Each row has a name. Each question is about the rows just above it.

[-0.34 -1.30  1.51 -1.98 -0.32  0.13 -1.95 -0.31  2.97 -1.11 -0.07 -1.88
 -0.07 -2.13 -0.85 -1.60 -1.58  2.38 -0.11 -1.33] : J_48
[ 0.11  0.55  1.43  2.97 -0.07 -0.22  2.87  3.10 -3.50  6.87 -0.17  3.03
 -0.08  3.02  2.59  2.48  6.88  5.87 -0.12  1.48] : J_17
[ 0.84  1.96 -1.69  5.14  0.56 -0.49  5.48 -1.45  4.29 -5.21 -0.17  5.14
  0.24  5.25 -0.34  5.25 -4.64 -7.90 -0.37  4.40] : J_584
[ 0.26  0.57  0.17 -1.82  0.05  0.22 -2.53 -1.12  0.48 -0.04  0.53 -1.92
  0.11 -1.88 -1.87 -1.94  1.15 -0.41 -0.18 -0.95] : J_699
[-1.16 -2.33 -2.00 -8.34 -0.26  0.26 -8.69 -3.68 -2.19 -7.40 -0.10 -8.24
 -0.03 -8.32 -3.54 -8.17 -7.20 -4.72 -0.11 -6.43] : J_186
[ 0.62  0.72  1.16  3.02  0.10  0.11  3.33  0.94  3.37  2.92  0.29  3.18
 -0.02  2.93  1.21  3.06  2.07  1.60 -0.03  2.15] : J_654
[ 0.25  0.85  0.65  2.19  0.11 -0.06  2.17  1.25 -2.60  4.32  0.07  2.19
 -0.02  2.32  1.53  1.71  4.86  3.17  0.00  0.77] : J_541
[ 0.62  0.72  1.16  3.02  0.10  0.11  3.33  0.94  3.37  2.92  0.29  3.18
 -0.02  2.93  1.21  3.06  2.07  1.60 -0.23  2.15] : J_805
[-0.15 -0.24 -2.85 -3.01  0.04 -0.56 -3.16 -2.90 -0.50 -6.90 -0.50 -2.94
 -0.05 -2.82 -1.57 -3.05 -5.75 -7.64  0.45 -1.83] : J_312
Shift each entry of [-2.53 -1.12] by -1 times 0.01:  [-2.54 -1.13]
Move every entry of [-0.34  5.25 -4.64 -7.90] by +1 step of 0.01.  [-0.33  5.26 -4.63 -7.89]
Move every entry of [-3.68 -2.19] by +1 step of 0.01.  [-3.67 -2.18]
Move every entry of [3.10] by +1 step of 0.01.  [3.11]
[-2.90 -0.50] with -1 step of 0.01 on every entry:  [-2.91 -0.51]
[1.53 1.71 4.86 3.17] with -1 step of 0.01 on every entry:  [1.52 1.70 4.85 3.16]
[3.02 2.59 2.48] with -1 step of 0.01 on every entry:  [3.01 2.58 2.47]

[-0.51 -0.06 -0.09  0.19 -0.06 -0.28 -3.25  0.39 -0.04 -0.16 -0.10  0.00
  0.15  0.10 -0.85  2.75 -0.08 -0.10 -0.19 -0.03 -0.10 -0.64 -0.03 -0.62
 -0.80  0.03 -0.61  0.09  0.57 -3.46  3.49  0.04 -0.12  0.02 -0.19 -3.43]  J_318
[ 0.31 -0.15 -0.05  0.37 -0.04 -0.02 -3.54  0.59  0.60 -1.67  0.13  0.04
 -0.15  0.26  1.28  2.73  2.82 -0.16  0.11  0.06  0.28  1.18  0.10  2.13
 -3.85  0.13 -0.25 -0.09 -0.10 -3.55  3.15  0.09  0.32  0.31  0.17 -3.85]  J_654
[-0.99  0.26 -0.27 -0.09 -0.19 -0.24  2.15 -0.16 -0.58  2.49 -0.38 -0.13
  0.11 -0.14 -3.12 -1.04 -6.31  0.05 -0.27  0.08 -0.24 -2.62 -0.12 -5.90
  6.66  0.06 -0.14 -0.08 -0.06  2.30 -1.38 -0.34 -0.26 -0.26 -0.34  2.61]  J_186
[ 0.32  0.05  0.18  0.43  0.01  0.47 -0.95 -0.34 -0.43 -2.04 -0.05 -0.29
 -0.04  0.11  3.27 -0.64  4.29 -0.20  0.04  0.12 -0.03  2.76  0.13  4.81
 -5.27 -0.09 -0.47  0.50  0.30 -0.78 -0.65  0.25 -0.02  0.14  0.06 -1.26]  J_584
[ 1.42 -0.17  0.11 -0.32 -0.44  1.04  0.37 -0.04 -0.30 -0.25 -0.56 -0.09
 -0.12 -0.33 -1.19  0.39 -2.00 -0.31 -0.54 -0.01 -0.54 -0.93 -0.31 -1.75
  1.87 -0.09 -0.07  0.66 -0.14  0.05  0.18 -0.47 -0.57 -0.35 -0.47  0.15]  J_185
[ 0.18  0.10  0.11  0.53  0.51  0.32  0.18  0.45  0.58 -3.28  0.73  0.26
 -0.21  0.38  3.44  0.49  7.67 -0.01  0.72  0.04  0.87  2.13  0.31  8.01
 -8.45 -0.20  0.70  0.29 -0.12  0.02  0.63  0.59  0.77  0.36  0.65  0.18]  J_48
[ 0.42 -0.01 -0.12 -0.60 -0.29  0.19 -1.37 -0.72 -0.35 -0.15 -0.23  0.04
  0.02 -0.32 -1.04 -0.58 -1.49 -0.20 -0.23  0.02 -0.26 -1.16 -0.54 -1.53
  0.88  0.20  0.03 -0.41 -0.05 -1.46  0.17 -0.36 -0.33 -0.41 -0.27 -1.51]  J_843
[-0.18  0.20 -0.27 -0.33 -0.44 -0.10  3.80 -0.65 -0.43  0.75 -0.30 -0.02
 -0.03 -0.26 -1.03 -2.65 -2.56 -0.03 -0.33  0.04 -0.22 -1.04 -0.18 -1.69
  2.55  0.18  0.39  0.06 -0.21  3.88 -3.47 -0.18 -0.23 -0.21 -0.24  3.98]  J_312
[-0.31  0.02  0.44  0.13 -0.12  0.14  2.82  0.07 -0.14 -0.17  0.01  0.01
  0.05 -0.03  0.52 -1.29  1.13  0.04 -0.01  0.25 -0.09  0.37 -0.15  1.40
 -0.07  0.24  0.21  0.33  0.58  2.99 -2.13 -0.08 -0.10 -0.23 -0.03  3.24]  J_17
[0.21 0.33] with -1 step of 0.01 on every entry:  [0.20 0.32]
Shift each entry of [-0.10 -0.64 -0.03 -0.62] by +1 times 0.01:  [-0.09 -0.63 -0.02 -0.61]
Move every entry of [-2.65 -2.56] by +1 step of 0.01.  [-2.64 -2.55]
[0.02] with -1 step of 0.01 on every entry:  [0.01]
Shift each entry of [-0.28] by -1 times 0.01:  [-0.29]
[-0.18 -1.69] with -1 step of 0.01 on every entry:  [-0.19 -1.70]
Shift each entry of [-0.14] by +1 times 0.01:  [-0.13]

[0.67 1.63 2.60 2.86 3.03] : J_584
[-0.17 -0.50 -0.37 -0.20 -0.90] : J_843
[-4.61 -6.47 -1.78  2.27 -7.99] : J_699
[-2.13 -3.23 -1.47 -0.04 -4.29] : J_541
[0.49 1.09 1.48 1.38 1.97] : J_318
[-4.72 -6.50 -1.79  2.24 -8.12] : J_312
[0.04 0.30 0.28 0.23 0.36] : J_654
[-0.62 -1.09 -0.78 -0.40 -1.69] : J_185
[0.51 1.66 2.89 3.09 3.18] : J_186
Shift each entry of [2.60] by -1 times 0.01:  [2.59]
[0.04 0.30 0.28] with -1 step of 0.01 on every entry:  [0.03 0.29 0.27]

[-7.00 -4.99  1.69 -3.39  2.88 -3.42  0.73] = J_318
[-6.74 -4.94  1.80 -3.66  4.29 -2.37  0.75] = J_185
[-8.60 -5.34  2.89 -3.24  2.71 -4.02  0.12] = J_17
[-7.16 -5.03  2.04 -3.56  3.92 -2.76  0.61] = J_312
[-7.19 -5.04  2.23 -3.69  4.67 -2.25  0.56] = J_654
[-8.08 -5.23  2.80 -3.52  4.12 -2.90  0.24] = J_541
[-6.63 -4.90  1.23 -3.28  2.09 -3.85  0.92] = J_584
[-6.52 -4.89  1.74 -3.77  4.83 -1.93  0.81] = J_48
[-7.05 -5.01  2.07 -3.67  4.46 -2.35  0.62] = J_843
[-8.15 -5.23  2.40 -3.16  2.08 -4.32  0.33] = J_699
Shift each entry of [-3.16] by +1 times 0.01:  [-3.15]
[2.89] with -1 step of 0.01 on every entry:  [2.88]
Shift each entry of [-3.77] by -1 times 0.01:  [-3.78]

[-8.50  6.49  1.61 -2.93 -3.74  0.95  2.11  8.67  7.22 -7.47 -1.57  2.02
  4.54  2.64  7.65]  J_654
[-3.68 -7.24 -0.18 -3.62  8.41 -4.21  0.82 -5.60 -5.50 -3.09 -8.59  7.78
 -3.15  7.59  8.67]  J_541
[ 4.28 -4.42  6.40  1.80 -5.82 -4.07 -7.19 -4.99 -7.55  7.57  3.64  4.64
 -5.96 -5.42 -7.32]  J_186
[-1.61  4.98 -7.05  2.20 -2.07  4.46 -2.99 -2.87  3.07 -1.26  3.53 -2.29
 -6.47  2.73 -0.50]  J_312
Move every entry of [-2.93 -3.74] by -1 step of 0.01.  [-2.94 -3.75]
Shift each entry of [-2.93] by -1 times 0.01:  [-2.94]
Move every entry of [-7.05  2.20] by -1 step of 0.01.  [-7.06  2.19]
[2.64] with +1 step of 0.01 on every entry:  [2.65]
Shift each entry of [-4.07 -7.19] by -1 times 0.01:  [-4.08 -7.20]

[ 1.07  1.89  1.87  0.09 -2.06]  J_318
[ 1.95  3.05 -2.13 -1.46  1.12]  J_186
[-2.13  1.74 -0.52  0.03 -0.73]  J_541
[ 1.07  1.89 -1.40  0.09 -2.06]  J_843
[ 3.98 -0.46  2.14 -1.33 -1.44]  J_699
[ 3.76 -6.67 -3.71  0.54 -2.29]  J_654
[ 1.96  3.09 -1.82 -2.09 -3.86]  J_48
[ 3.09 -1.82 -2.09] with -1 step of 0.01 on every entry:  [ 3.08 -1.83 -2.10]
Move every entry of [1.87 0.09] by -1 step of 0.01.  [1.86 0.08]
Shift each entry of [ 1.07  1.89 -1.40] by -1 times 0.01:  [ 1.06  1.88 -1.41]
Move every entry of [-2.13] by -1 step of 0.01.  [-2.14]

[-3.75 -0.80  2.78 -6.82  5.96 -1.98  8.75]  J_48
[-3.75 -0.80  2.78 -6.82 -0.49 -1.98  8.75]  J_17
[-0.18 -0.36 -0.03  0.04 -0.15 -0.48 -0.90]  J_699
[ 0.20 -0.22 -0.19  0.46  0.17  0.85 -0.89]  J_185
[-0.18 -0.36  6.91  0.04 -0.15 -0.48 -0.90]  J_318
[-0.22] with -1 step of 0.01 on every entry:  [-0.23]
[-0.80  2.78 -6.82] with -1 step of 0.01 on every entry:  [-0.81  2.77 -6.83]
Move every entry of [-6.82 -0.49] by -1 step of 0.01.  [-6.83 -0.50]
Shift each entry of [6.91] by -1 times 0.01:  [6.90]

[-2.68 -2.24 -2.54 -0.02  0.00] : J_699
[-0.23 -0.03 -0.16 -0.08 -0.21] : J_186
[-2.55 -2.02 -2.34 -2.12 -2.51] : J_17
[-2.68 -2.24 -2.54 -2.32 -2.53] : J_318
[-0.97 -0.23 -0.95 -0.57 -0.32] : J_843
[-5.28  1.02 -7.15 -1.60  4.87] : J_185
[-2.54 -2.32] with -1 step of 0.01 on every entry:  [-2.55 -2.33]
Move every entry of [1.02] by -1 step of 0.01.  [1.01]
Shift each entry of [-2.68 -2.24] by -1 times 0.01:  [-2.69 -2.25]
[-2.34] with -1 step of 0.01 on every entry:  [-2.35]

[-2.13 -4.05  3.08  2.74 -0.86  4.11  0.89  5.21  1.23 -5.03 -0.72] = J_699
[-0.66 -3.02  5.39  3.51  0.02  4.40 -0.12  3.86  3.69 -3.96  1.03] = J_584
[-0.70  2.14 -6.64 -5.08 -0.82 -3.52  1.68 -1.70 -5.68  2.93 -3.65] = J_541
[ 1.95 -0.54  6.14  4.92  1.34  1.75 -1.65 -0.12  7.90 -0.42  3.59] = J_312
[-2.47 -2.45 -4.67 -1.62 -1.24  1.34  2.85  3.01 -4.92 -2.17 -3.51] = J_654
[ 2.41  2.82  2.06 -0.28  1.31 -4.05 -2.38 -4.77  3.26  4.75  4.51] = J_843
[ 2.72  5.23 -1.09 -1.96  0.86 -4.42 -1.75 -5.07 -0.08  6.29  1.27] = J_186
[ 0.31  2.67 -4.93 -5.07 -0.18 -3.50  0.55 -2.34 -3.04  2.93 -1.79] = J_48
[ 0.25 -1.60  5.45  4.44  0.64  3.91 -0.75  2.73  6.39 -2.67  2.57] = J_185
Move every entry of [-0.82 -3.52  1.68] by -1 step of 0.01.  [-0.83 -3.53  1.67]
[ 2.06 -0.28  1.31 -4.05] with -1 step of 0.01 on every entry:  [ 2.05 -0.29  1.30 -4.06]
Move every entry of [-1.65] by -1 step of 0.01.  [-1.66]
Move every entry of [-1.96  0.86 -4.42] by +1 step of 0.01.  [-1.95  0.87 -4.41]

